Named turns come first, each shown by rows before and after it. Which turns, in which order, take the first row of each pair that follows to the second? Write the first one first, as in the answered first pair.
E:
[-24, 3, -19, 3, -11, -7, 32, 9]  ->  [-19, -2, 5, -4, 13, -18, -20, 32]
[1, -4, -27, -18, -16, 24, -15, 30]  ->  [0, -6, -28, -17, -18, 25, -7, 28]
[-28, 4, -5, 6, 4, -14, 31, -10]  ->  [-20, -2, 20, 1, 28, -23, -20, 7]
C:
[-9, 5, -9, 3, 3, -9, 1, 15]  ->  [0, 7, 8, 10, 8, -14, -1, 0]
[-45, 2, 27, 15, 39, -54, -23, 25]  ->  [-36, 0, 23, 8, 37, -47, -39, 35]
[19, -12, -12, -10, -12, 3, -7, -3]  ->  [6, -8, -17, -6, -13, -7, 12, -7]
[5, 8, 10, -2, -1, -7, -6, -16]  ->  [-3, 2, -11, -12, -8, 5, -14, 8]
V:
[-3, -10, 50, -3, 15, -31, -6, -12]  ->  [7, -24, -11, -28, -24, 24, -12, 33]
[-19, 9, -14, -1, -5, -19, 43, -7]  ->  [26, 5, 30, -8, 18, -1, -26, -11]
[-32, -7, 10, 8, 38, -24, -7, 20]  ->  [-11, -16, -6, -3, 25, 5, -30, 39]
[4, -10, 1, 7, 24, -17, -35, 16]  ->  [-12, -10, -32, 4, 3, -10, -7, 29]
Pairs:
Each pair is 2 to 4 turns apart.
[47, -13, -9, -2, -21, 28, -34, 0]  ->  [14, -14, -46, -2, -38, 21, 14, 4] | V V V
[44, -9, 13, -9, 0, 34, -51, 28]  ->  [25, 2, 58, 15, 32, -17, -34, -14] | V V
[27, -11, -8, -4, -19, 39, -28, 24]  ->  [6, -11, -28, -5, -29, 37, -4, 35] | C C C
[-12, 11, 36, 19, 22, -34, 3, -47]  ->  [-23, 8, -36, 7, -25, 6, 49, -18] | V C
[44, -2, 17, 12, 9, 21, -3, -35]  ->  [22, 1, 15, 24, 10, 2, 24, -48] | V V
[36, -3, -7, -3, -12, 31, -33, 4]  ->  [14, 8, 31, 24, 14, -18, -11, -33] | C V
[-12, 3, 38, 14, 27, -26, -13, -21]  ->  [-40, 2, -1, 15, 9, -26, 31, -9] | V V
[12, 3, -10, -19, 21, -11, -48, 40]  ->  [22, 9, 16, -7, 31, -22, -51, 13] | C V
[-29, 5, -27, 17, 14, -7, 47, -13]  ->  [-14, -7, -44, -9, 7, 23, -8, 38] | C C
[-15, 13, 8, 19, 16, -45, 41, -49]  ->  [-43, -1, -57, -11, -11, -19, 29, 31] | C C
[19, 4, 54, 21, 28, -23, 9, -67]  ->  [46, -3, 58, 5, 30, -2, -40, -40] | C C C
[35, -2, 5, -5, -18, 30, -25, 8]  ->  [27, 8, 27, 15, -13, 9, 11, -35] | C C
